128 stands for zero in the data rows.
Here are some points, each followed by its number:
tensor([104,  66, 107,  95, 112, 148,  76, 136, 128, 130, 108, 100,  71, 150, 112, 159, 140, 120, 153, 143, 100, 138, 115, 159]) 0
tensor([109,  71, 113,  88,  99, 152,  62, 153, 111, 142, 107, 111,  67, 150, 112, 171, 156, 138, 158, 136,  95, 143, 116, 163]) 1
tensor([180, 152, 101, 153,  90, 128, 152, 134, 178,  93, 118, 182, 106, 127,  85, 120, 145, 154, 110, 199,  62, 117, 145,  86]) 2
tensor([ 96, 109, 130, 183, 149, 154, 102,  85, 103, 140, 117,  97, 110, 164, 117, 134, 123, 121, 101,  98, 145, 138,  62,  93]) 3
tensor([109, 129, 100, 110,  92, 132, 112, 150, 114,  99,  95, 111,  94, 107, 113, 125, 164, 114, 141, 152, 108, 133, 133, 138]) 4
tensor([134, 235, 163, 111, 164, 138, 192, 223, 110,  84, 184, 111, 151, 148, 117, 142, 116, 169, 137,  87, 116, 122, 128, 165]) 5
tensor([141, 170, 138,  98, 132, 150, 173, 186,  66, 105, 180,  99, 148, 134,  95, 138, 127, 163, 144,  96, 114, 120, 123, 155]) 6
tensor([176,  60, 156, 193, 160, 173,  77, 142, 104, 145,  92, 106, 125, 151,  49, 132, 139,  63, 111, 116, 104, 136, 105, 121]) 7
tensor([162,  68, 113,  93,  77, 135,  75,  75, 160, 142, 129, 140, 132, 127, 135, 161, 124, 161, 142,  86, 145, 119, 117, 150]) 8
tensor([143,  91,  75, 120,  59, 130,  70,  98, 150, 138, 135, 107,  65, 167, 112, 184, 170, 110, 125, 131, 139, 152,  88, 146]) 9
tensor([106, 172, 174, 175, 113,  90, 174,  79, 145, 105, 130, 193, 164, 122, 191, 131,  69, 148, 111, 117, 178,  81, 161,  99]) 10
tensor([188, 107, 184, 149, 179, 131, 117, 174, 132, 138, 148, 120, 159, 140, 102,  88, 147, 108, 143,  77, 145, 134, 113,  86]) 11
tensor([179,  79, 123, 138, 183, 176, 101, 155, 153, 144, 118,  60, 125, 150,  55, 106, 210, 106, 103, 124,  36, 185,  98, 101]) 12
tensor([134,  82, 161, 131,  98,  93,  64,  96, 147, 136,  80, 123, 121, 133, 126, 120, 113,  55, 148, 132, 150, 107, 145, 163]) 13
tensor([111, 194,  83, 139,  53, 118, 156, 146, 153,  88, 106, 145, 137, 104,  92,  82,  93, 119, 109, 156, 136, 117, 130, 106]) 14
tensor([121, 165,  99,  99,  96, 122, 141, 182, 138, 123, 126, 128, 136, 127,  98, 148, 123, 125, 123, 145,  82, 103, 129, 150]) 15
tensor([153,  85, 182, 144, 146, 115, 114, 162, 156, 129, 125, 109, 115, 141, 123, 106, 155,  97, 178, 116, 148, 155, 178, 150]) 16
tensor([143, 169, 183, 143, 239, 146, 183, 189, 102, 100, 176, 150, 183, 148, 132,  96, 130, 176, 144,  48, 102, 140, 139, 133]) 17
tensor([147,  80, 119, 175, 186, 156, 119,  77, 112, 152, 122, 166, 126, 124, 151, 137, 124, 150, 132, 132, 114, 134, 119,  93]) 18
tensor([175, 180, 115, 148, 160,  95, 156, 126, 140, 107, 182, 200, 178, 129, 167, 139, 156, 188, 107, 128,  99, 132, 128,  75]) 19
tensor([101, 137, 131, 147, 158, 120, 146, 113, 109, 150,  95, 170, 142, 118, 144, 152,  68, 109, 114, 110, 122, 131, 118, 144]) 20
tensor([131, 166, 124, 100, 173, 137, 191, 138,  85, 151, 125, 131, 169,  69, 147, 126,  95, 122, 115, 189, 102, 111, 146, 125]) 21
tensor([ 98, 165, 179, 177, 132,  92, 179,  69, 140, 127, 122, 208, 162, 106, 182, 134,  55, 148,  88, 123, 151,  79, 158,  98]) 22
tensor([180,  61, 112,  94,  88, 138,  62,  82, 160, 142, 130, 138, 133, 128, 132, 142, 132, 133, 124, 102, 151, 129, 119, 145]) 23
tensor([ 73, 138, 107,  94,  86, 106, 155,  88, 115, 113, 175, 128, 117, 104, 214, 123, 102, 177, 181, 112, 230, 132, 186, 142]) 24
tensor([148, 128, 112, 157, 109, 127, 154,  85, 146, 132, 108, 176, 131, 123, 118, 130,  89, 169, 126, 137, 129, 118, 164, 130]) 25
tensor([157,  63, 165, 132, 161,  95, 116, 161, 154, 141, 116, 108,  97, 162, 115, 101, 156, 106, 184, 122, 155, 158, 178, 151]) 26
tensor([150, 184, 146, 166,  82, 134, 153, 161, 104, 105, 115, 178, 146, 103,  88, 105,  98,  83,  80, 174, 151,  78, 122,  67]) 27
tensor([160,  34, 126, 151,  88,  81, 108,  71, 176, 157,  33, 157, 121,  98, 116, 140, 129,  65, 144, 185, 158, 152, 175, 128]) 28
tensor([142,  77, 129, 183, 112, 111, 102,  86, 132, 155,  73, 145, 120, 160, 102, 167, 123, 108, 108, 116, 160, 133, 126, 140]) 29
tensor([ 98,  72,  99,  82, 106, 154,  64, 132, 116, 140, 101, 108,  69, 143, 109, 156, 157, 112, 152, 142, 107, 120, 101, 163]) 30
tensor([147, 179, 135, 111, 130, 148, 148, 187,  90,  94, 180, 109, 141, 128, 108, 125, 132, 155, 145,  87, 101, 131, 121, 151]) 31
tensor([134, 104, 160, 154, 110,  72, 131, 107, 157, 145, 140, 129, 100, 109, 176, 117, 135, 109, 173, 152, 194, 132, 172, 107]) 32
tensor([126, 133, 124, 122, 124, 121, 133, 136, 102, 128,  89, 120,  99, 141,  98, 172, 155, 102, 116, 127, 103, 136, 119, 176]) 33
tensor([ 55, 180, 130, 107, 255, 149, 186, 146,  78, 185, 145,  74, 152, 125, 162, 113, 111,  85, 102, 125, 118, 145,  82, 173]) 34
Which five points above are nearest to each new point? Their numbers follow each, nearest first.
tensor([116, 155, 133, 105, 171, 113, 182, 142,  94, 157, 146, 139, 176,  62, 154, 131, 106, 119, 106, 165,  99, 112, 141, 116]) 21 20 15 25 6
tensor([138,  71, 150, 189, 123, 119, 103,  93, 134, 143,  72, 156, 124, 151, 101, 163, 111, 100, 105, 116, 159, 135, 135, 140]) 29 13 20 25 3
tensor([172,  94, 191, 142, 170, 134, 114, 170, 135,  99, 140, 128, 164, 159, 111, 103, 138, 120, 141,  67, 154, 142, 124,  92]) 11 16 26 17 31
tensor([143, 124, 128, 159,  99, 117, 156,  99, 141, 131, 101, 163, 148, 127, 119, 122,  89, 151, 116, 140, 140, 128, 159, 122]) 25 20 29 14 10
tensor([196,  78, 117, 131, 195, 169,  95, 145, 149, 141, 117,  58, 130, 152,  48, 106, 201, 116,  96, 134,  53, 185,  97,  98]) 12 7 11 33 0
tensor([128, 162,  98, 112, 102, 116, 138, 176, 120, 115, 119, 140, 132, 130,  98, 149, 134, 139, 116, 153,  72, 108, 116, 143]) 15 4 33 31 2
tensor([ 26, 172, 106,  57, 153, 148, 149, 186,  83, 127, 135,  62, 104, 141, 144, 102, 117,  66, 143, 105, 159, 144,  80, 209]) 34 33 6 4 31
tensor([ 26, 185, 118,  53, 156, 141, 136, 190,  88, 130, 141,  49,  97, 140, 142, 101, 103,  66, 147, 101, 175, 129,  94, 230]) 34 6 31 33 4
tensor([124, 156, 134, 121, 189, 140, 182, 136,  72, 158, 132, 149, 179,  59, 159, 136, 106, 109, 108, 173, 104, 110, 134, 100]) 21 20 18 34 15
tensor([112,  87, 128, 185, 156, 157,  78,  69, 102, 159, 112, 103, 109, 162, 121, 134, 131, 110,  88,  90, 125, 140,  54,  88]) 3 18 29 7 20
tensor([136, 114, 149, 160, 121,  89, 138,  95, 153, 123, 136, 137,  83, 105, 171, 124, 126, 119, 164, 169, 204, 132, 167,  98]) 32 25 16 26 24
tensor([146, 122, 180, 134, 184,  91, 129, 103, 117, 158,  87, 171, 123, 102, 172, 203, 122,  60, 127, 127, 137, 103, 144, 164]) 20 33 13 29 18
tensor([114,  89, 146, 190, 152, 170, 107,  84,  88, 157, 113, 109, 111, 168, 120, 150, 113, 117,  99,  92, 136, 133,  75,  98]) 3 18 29 7 20
tensor([188, 124, 150, 182, 131, 124,  60, 150, 136, 132, 123, 144, 108, 143,  99, 170, 176,  46,  86, 137, 108, 119,  72, 102]) 7 33 29 3 11
tensor([146, 174, 187, 142, 227, 133, 188, 188, 104, 110, 174, 144, 193, 147, 137,  95, 141, 173, 149,  69, 105, 149, 146, 133]) 17 5 31 6 11
tensor([116, 137, 138, 125, 135, 124, 134, 133, 102, 145,  65, 121, 103, 142, 108, 171, 151, 106, 112, 120,  97, 138, 110, 195]) 33 4 20 0 15
tensor([123, 169, 158, 141, 176, 106, 172, 163, 106, 136, 132, 124, 162,  97, 116,  90, 119,  88, 117, 155, 136, 132, 130, 112]) 21 20 11 27 15
tensor([125, 113, 151, 157,  99,  81, 137,  99, 153, 114, 133, 139, 108, 119, 162, 114, 133, 110, 173, 162, 190, 124, 177, 112]) 32 16 25 13 26
tensor([144, 139, 115, 159, 113, 122, 154,  96, 146, 131,  99, 167, 145, 134, 115, 115,  96, 143, 123, 138, 135, 125, 173, 118]) 25 20 29 14 18
tensor([101,  84, 135, 187, 152, 156,  76,  75, 102, 148, 111, 111, 104, 151, 120, 137, 119, 119, 101, 101, 138, 131,  68,  91]) 3 18 29 7 20
